In the rows, 128 means zero.
One turn sends every row of this set to another row. A few are shown first. Where does it send the rows asked after them?
zova: [141 101  97 129 113 128 101 144 130 129 113 106 108]
Rus: [109 147 103 159 153 125 113 108 109 126 109 102 134]
buni: [154 153 116 162 137 129 123 127 125 132 105  99 114]
fasi: [136 107 100 152 118 164 139 130 114 121  99  80 114]
kufol: [112 105 105 151 103 126  98 136  97 108 108  87 129]
pepap: [147 102 106 137 107 132 110 147 128 136 118 106 107]
sude: [120 139  97 169 132 114 101 104 101 136 122 100 125]
Vobi: [132 101 102 144 112 164 138 132 119 122 104  83 118]
dif: [130 107  99 152 117 159 136 136 117 116  99  72 115]
vetem: [123 123 100 146 114 138 132 124 128 168 130  91 128]
mina: [120 114  89 158 106 122  85 131 110 136 126  81 126]
neve: [142 153 116 162 142 140 130 128 127 136 107 101 107]
Pomu: [115 106  97 141 105 131  99 139 107 106 104  84 140]
sapo: [131 140  93 163 133 109  95 112 111 136 130  94 123]
kalem: [122 146 100 153 146 116 123 105 108 116 116  97 143]
netus: [152 146 124 165 132 129 125 132 124 131 104  99 106]
voz: [127 126  92 150 118 133 124 125 128 169 130  90 125]
fubu: [117 138 114 116 141 146 134 126 129 117 113  96 134]
selek: [125 126 100 148 116 136 130 134 126 168 131  90 123]
Doz: [109 116  94 156 112 116  86 124 103 136 126  94 122]
nani: [118 136 110 117 143 151 132 124 129 124 111 102 127]
ripo: [125  97 106 139 108 137 104 125 100 107 112  91 144]
Gaka: [111 136 116 114 140 144 130 127 132 123 116 101 127]
Fuda: [149 150 117 161 139 132 122 135 125 135 106 101 104]
konod: [145 103 105 127 115 130 104 137 130 127 111 115 106]
nep: [146 101 105 126 111 131 109 145 127 129 116 109 110]
Mepur: [123 133 112 120 142 155 134 123 129 115 106 105 124]
Maz: [122 104 104 159 104 117  98 136 104 135 132  84 130]
Famu: [126 131 104 148 120 132 125 134 132 167 133  98 117]
Nilor: [117 135 105 167 134 105  96 129 110 141 129  98 120]
begap: [120 125 102 149 128 131 126 122 103  95  94  88 147]
benid: [121 141 109 152 138 119 117 102  99 111 110 105 141]
Vakif: [127 110 101 158 118 162 138 128 117 123  98  75 110]
dalim: [122 123 105 149 136 144 116 109 100 100  93  96 143]
tar: [111 120 111 147 119 133 122 119  93 100 103  89 147]

pepap turns into Famu
benid turns into tar
nani turns into fasi
Now these:
voz turns into buni
vetem turns into netus
ripo turns into Maz
mina turns into sapo

One turn sends every row of this set to another row. A few are shown first. Where does it send the rows asked after them?
zesa: [115 113 124 117 132 103 140 109 121 156 139 142 117]
kug: [112 125 133 116 171 149  99 139 135 141 120 135 125]
tafu: [ 89 140 141 128 125 127 117 126 148 137 102 111 121]
diz: [115 123 129 110 177 141 104 136 144 151 121 126 123]
Dupel: [133 130 119 138 161 131 125 137 146 121 134 142 145]
senad: [103 106 119 133 122 105 143 106 140 149 135 139 115]
feli: [129 125 117 137 164 149 124 147 153 127 122 137 134]
vumub: [114 113 117 128 127 108 143 113 139 153 154 141 118]
lon: [ 88 132 134 125 125 130 113 121 140 134 113  98 113]
Lumir: [128 131 111 139 166 125 139 129 154 131 130 141 142]
fula: [134 128 114 138 166 131 137 151 148 136 128 136 137]
vonov: [ 95 133 140 134 124 129 121 132 154 137 103 103 117]
Sibak: [103 143 136 133 116 130 113 126 148 123 115 110 116]
Kuvof: [118 117 131 112 138 132 102 138 125 153 122 107  95]
zezum: [132 129 120 137 161 130 132 152 148 131 120 147 137]
Zab: [131 131 119 140 166 133 138 146 152 129 126 131 141]
gop: [116 107 121 117 128 104 144 113 124 152 143 135 117]
nud: [105 115 114 125 123 111 136 116 122 150 151 137 110]
Mer: [ 90 141 136 125 124 130 121 124 150 135 109 103 123]
sok: [111  89 130 114 151 128 112 134 138 162 130 145 107]
mife: [119 117 132 115 172 146  99 132 138 149 120 117 127]
kos: [108 122 141 109 139 126  99 134 120 142 120 114  99]
Zul: [113  87 127 121 148 137 109 137 131 160 131 141 112]
Luz: [111 107 122 121 132 111 143 103 128 162 140 135 117]
Vodi: [102 145 126 138 126 119 125 132 154 126 109 104 115]
bidal: [110 106 120 126 132 113 148 107 129 156 145 139 121]
kufab: [ 99 142 139 130 119 120 122 119 159 135 121 103 117]
reb: [124  96 120 119 137 111 137 112 123 148 145 139 114]
dere: [130 124 119 135 159 137 136 149 156 130 124 144 141]
Lel: [110 121 133 108 142 124 103 143 133 151 120 110  92]
Liluv: [123 131 121 142 159 128 132 145 163 128 135 134 145]
zozep: [105 146 138 127 127 136 117 116 156 128 112 108 116]
borir: [ 96 136 138 134 118 128 126 126 152 135 110 102 112]
voneb: [119  94 134 115 146 132 111 132 126 151 131 153 105]
dera: [108 108 122 127 120 112 133 106 125 146 147 145 121]
Gaz: [127 114 124 141 163 125 129 143 152 121 132 143 144]

fula turns into vonov
tafu turns into zesa
sok turns into diz
Now these:
Vodi turns into senad
feli turns into lon
dere turns into Mer
borir turns into bidal
Sibak turns into dera
kos turns into voneb
nud turns into Gaz
Zul turns into mife
kufab turns into vumub

One turn sends every row of this set to another row. A few are shown first. Where does it send the rows asked after them?
fozil: [116 124 135 107 124 123 116 112 147 114 125 128 113]
duz: [113 111  89 132 107  96 132 118 128 140 111 125 138]
fiv: [110 131 127 102 124 130 124 115 140 111 130 148 116]
sumob: [117 111  99 134 125 109 132 110 131 142 116 170 138]
fofe: [137 130 104 145 139 105 118 122 138 147 121 142 146]
gogov: [117 128 151 109 131 117 147 131 127 128 127 127 150]
dul: [107 115 127 136 124  93 135 114 106 120 113 133 110]
bibe: [111 117  87 141 112 117 128 101 121 155 109 138 127]
mada: [120 156 118 132 129 127 116 114 115 170 101 131 130]
barel: [ 95 148 129 109 121 106 136  97 113 144 104 122 139]
Zuvi: [ 77 151 127 115 124 113 124 106 115 151 114 135 125]
mus: [121 138 147 112 144 129 135 139 124 142 140 133 133]
Losis: [106 147 130 108 131  94 133 114 114 134 117 108 132]
bapu: [113 102 108 139 131  98 115 122 140 148 124 154 121]
Tos: [113 150 130 112 121 137 113 113 152 127 118 135 136]
Rem: [103 120 155 120 121 126 146 110 127 133 115 135 146]
dep: [118 109 122 128 120 131 134 160 112 142 107 125 136]
Gal: [ 90 120 156 123 124 134 128 115 132 153 119 141 130]
Vofo: [115 117 131 125 117 102 117 109 122 161  96 112 115]
pesef: [106 109 128 146 117 135 128 147 114 141 101 128 134]
seno: [127 125  78 120 124 111 127 131 121 157 127 134 124]
pere: [116 107 121 127 117 145 132 146 111 156 101 133 129]
fivur: [141 108 104 125 136 107 118 116 136 161 120 143 125]
dapez: [106 142 124  97 118 134 120 123 148 124 124 148 131]
lubof: [107 129 149 111 138 140 126 129 129 162 132 140 122]
romi: [126 128  83 140 124 102 134 125 117 131 127 131 135]
ruli: [123 109 122 135 119 140 142 139 104 137 101 131 136]
vinu: [109 149 125 104 143 104 130 117 105 139 131 122 113]
zegid: [101 158 109 118 124 109 122 152 120 152 116 146 140]
lole: [111 129 108 101 120 102 149 134 102 131 117 154 125]
beb: [123 119 100 124 121  98 127 127 144 149 112 151 156]
zisa: [106 126  86 143 120 112 111 127 130 161 123 135 120]
Nago: [125 135 134 107 123 133 114 103 149 128 115 125 125]
kiz: [118 119 121 143 129 143 131 152 106 142 112 134 129]
noson: [ 88 144 123  97 133 110 124 120 111 155 126 134 109]

noson turns into vinu
gogov turns into Rem
Now these:
ruli turns into pesef
fozil turns into Nago
lole turns into dul
bibe turns into zisa
bapu turns into fivur

One turn sends every row of this set to another row. A few are shown first. Where does it send the rows asked after them?
Zuva: [124 140 114 163 127 131 128 107 158 141 138  88 141 130 117 111 129 120
 150 125 142 118 138 113 115 141 134 115]
pode: [133 109 124 135 132 126 116 144 149 138 128 119 114 138  87 105 125 121
 107 109 134 131 126 120 155 143 125 136]
poguv: [ 89 122 110 112 143 118 143 120 123 125 117 123 125 100 112 137 157 111
 152 141 117 127 141 115 143 148 126 128]
Sozu: [105 126 121 104 127 124 142 162 160 125 138 142 148 104 109 133 150 109
 145 137 118 138 136 117 128 152 130 124]
tikam: [112 127 118 125 115  95 144 114 125 130 129 103  99 106 129 109 124 142
 145 143 120  98 122 130 133 144 133 125]
tilob: [ 80 119 131 134 114 119 115 143 170 135 130 118 122 120 117 123 121 136
 126 134 136 125 140 112 128 111 121 153]
nos: [109 116 100 141 147 125 131 141 132 115 101 121 122 130 118 122 135 113
 143 107 117  96 107 146 153 128 154 127]
teman: [ 80 135 142 161 115 139 140 143 146 137 132 106 122 121 122 101 130 128
 165 157 114 108 143 119 132 142 131 120]
lur: [138 111 129 136 136 121 114 145 148 142 130 126 117 140  90 100 124 121
 112 115 137 129 125 124 154 133 134 139]
Bobes: [122 127 109 162 101 144 138 116 145 146 140 114 115  92 106 116 135 123
 151 139 126 132 126 146 132 162 140 113]
foso: [132 112 129 136 148 116 112 142 146 143 120 127 128 143 100  99 118 121
 113 126 135 125 124 119 153 129 141 130]
bapur: [124  89 128 144 142 135 122 138 160 110 127 131 112 124 109 122 108 124
 148 112 121  93 125 148 136 125 149 136]
lebu: [121 129 129 111 115 130 130 148 156 126 117 117 117 120 116 145 141  84
 134 117 130 112 109 146 152 149 118 145]
tof: [109 129 112 123 138 138 133 156 135 137 121 130 140 138 140 131 136 132
 144 123 104 131 104 123 107 129 150 131]
Rol: [116  81 119 138 135 140 130 133 162 114 132 130 107 126 105 119 113 136
 149 114 127  98 126 147 128 123 146 137]
lik: [122 137 112 160  98 144 137 107 142 146 140 105 122 107 100 113 139 126
 152 132 135 130 132 136 126 155 134 108]
robiz: [109 127 118 138 131 145 107 153 154 140 145 122 126 144 121 115 142 114
 122 133 146 115 110 156 116 155 115 116]
guma: [112  99 106 135 131 117 123 129 138 122 102 102 116 106 109 123 147 137
 144 120 139 102 109 110 156 142 139 148]
ved: [ 86 149 119 125 136 135 140 164 144 124 140 126  89 113 121 133 156 117
 147 139 140 107 123 129 117 145 149 124]
Fav: [107 136 109 149 134 136 137 143 153 133 125 115 110 129 137 104 150 108
 136 146 152 104 133 154 163 131 144 138]
kosa: [124 105 123 156 148 138 141 137 142 152 139 111 144 112 101 124 126  97
 125 120 134 130 110 147 126 140 138 100]
seguf: [ 99 133 115 126 139 134 141 163 135 148 125 132 143 131 134 133 131 129
 147 116  99 126 111 120 112 134 148 133]
pek: [ 85 149 119 119 135 134 139 165 152 129 137 136 100 109 115 139 155 120
 143 137 140 108 126 128 114 141 150 123]
sibes: [ 90 118 145 141 127 107 138 149 134 129 142 124 135 110 132 128 127 132
 141 115 103 127 150 125 105 135 150 144]
sarog: [120 118 128 109 112 115 130 146 151 119 114 111 119 115 115 137 148  89
 137 112 133 112 115 138 157 142 116 147]
Seta: [123 106 151 147 126 114 136 134 148 138 135 118 139 112 112 116 144 110
 149 123 133 150 139 130 117 159 143  96]
Peruz: [ 87 146 118 117 134 130 134 166 159 126 141 145 106 103 109 141 149 116
 143 130 132 119 135 133 111 149 142 125]
fisi: [121 124 109 134 134 153 159 125 131 121 119 110 125  92  83 138 149 106
 136 131 131 120 118 122 139 148 125 140]
vazav: [122 107 118 124 126 119 121 133 139 116  98  97 112 106 112 125 149 122
 134 122 142  98 113 120 158 143 137 150]
Gudi: [128 136 125 154 129 123 126 110 163 133 133  94 143 131 117 107 123 125
 145 122 144 117 146 112 111 132 123 117]
Tal: [101 141 127 130  97 118 138 143 154 123 151 100 133 124  93 110 116 124
 120 120 155 120 125 139 132 158 121 143]
Gego: [125 131 130 156 132 119 130 115 161 126 135  93 138 139 113 110 117 130
 144 119 145 116 147 110 117 122 124 121]
Pazu: [121 109 117 141 103 120 127 118 133 119 151  93 112 106  95 115 105 127
 139 133 117 108 133 143 113 147 140 122]
teke: [109 124 123 103 127 119 148 147 157 122 127 140 161 103 113 127 140 118
 136 136 112 139 137 122 130 157 128 130]
Bosu: [ 78 133 140 158 111 136 143 143 139 137 136 110 122 123 119  96 131 130
 164 153 117  97 136 122 129 145 130 132]
Nerop: [ 98 124 132 142 120 119 146 156 134 125 137 129 101 113 127 109 116 136
 150 126 123  93 127 148  98 128 124 150]
bivum: [121 110 153 151 121 112 138 141 151 123 125 124 143 112 113 127 140 119
 151 124 132 149 136 132 113 159 137  98]
gumim: [ 95 143 121 149 126 124 119 146 141 115 112 123 129 134 118 131 142 102
 160 152 152 136 143 106 139 140 128 138]
kan: [112 111 128 131 120 116 141 154 127 123 143 129 104 116 129 115 124 137
 148 119 130 102 123 150  93 131 129 151]
deba: [123 126 112 143 133 154 165 124 130 124 122 113 132  94  94 133 138 112
 133 129 135 124 115 125 143 162 124 142]
nukeb: [120 114 137 148 160 126 129 127 156 147 126 132 142 154 119 117 112 113
 139 130 133 123 109 132 131 131 154 126]
bem: [117 132 130 105 120 136 136 152 156 126 124 121 118 126 123 144 137  87
 126 116 127 113 111 149 150 146 120 139]
Zefa: [ 80 133 143 157 111 143 147 142 132 137 141 114 115 122 115 104 127 130
 156 150 117  91 132 138 121 137 131 138]
Dud: [117 115 137 150 154 132 140 127 148 138 117 130 147 146 118 126 114 114
 151 137 140 122 106 139 121 124 158 121]
geko: [111 118 116 123 120  96 149 123 130 135 130 103  97  99 131 108 123 141
 153 147 126 109 121 128 146 145 135 130]

Gudi turns into Bosu
robiz turns into Tal
Now these:
nos turns into kosa
bivum turns into geko
Peruz turns into sarog
tikam turns into seguf
teke turns into guma
ved turns into bem
vazav turns into nukeb

One turn sends every row of this set to another row. A few are shown first. Where does it send the rows asked after them?
sev: [129 139  96 141 127 128 156 109 125 128  93 129 122 117 144]
Ded: [143 137 137 118 109 139 153 114 124 111  89 118  99 115 150]
voraf: [116 130 120 123  92 116 116 127  99 137  95 126 100 112 115]
rokos: [109 147  87 106 117 122 122 108 137 150  93 126 108 115 128]
Kufi: [127 131 131 113 137 154 138 108 134 159 115 107 128 111 130]
deti: [131 101 127 128 106 119 137 137 115 146  96 120  92  94 137]
pozop: [112 145 114  82 109 132 133 112 142 127  96 105 105 110 139]
vib: [127  94 139 109 129 146 126 112 134 141 105 122 122 113 135]
lelam: [146 132 128  79 120 137 126 123 137 109  94 108  99  96 122]
mobev: [134 119 121 109 146 146 125 113 121 132 111 117 145 114 106]
Nur: [151 123 109 144 122 128 134 113 117 120  84 147 104 113 128]
fefe: [162 113 112 101 137 128 124 129 135 130  87 126  94  91 116]
bub: [127 131 138 110 119 157 105 101 125 134 112 125 122 113 110]
notog: [126 139  97 132 127 130 142 130 117 127 118 105 131  79 111]
mobam: [107 142 130  93 108 126 147 122 120 128 109 102  86 117 119]
vuvel: [138 129 137 102 123 139 146 129 129 117 116 103  80  88 109]
neb: [120 125 120 119 115 128 159 135 125 139 112  92 114  87 143]
Faka: [141 128  82 118 141 123 125 119 137 151  92 132 108  97 115]
supet: [ 93 140  94 112 120 116 143 116 120 136 112 115 106 119 109]
nesa: [161 137 121 131 129 144 145 115 124 100  96 125 111  97 126]
fus: [130 118 135 110 128 137 118 113 112 159  96 128 119 133 116]
pap: [126 161 115 123 107 133 141 104 115 112  92 124 115 126 132]
Defe: [134 146 121 119 106 133 116 127 103 113 110 112 112  89  96]
gine: [113 110  89 132 134 117 140 122 128 142 110 133  98 100 109]
panab: [142 110 115 124 132 131 129 127 127 125 111 131  81  86  97]

notog turns into neb
Nur turns into pap
fus turns into bub
Now these:
vuvel turns into gine
Faka turns into pozop

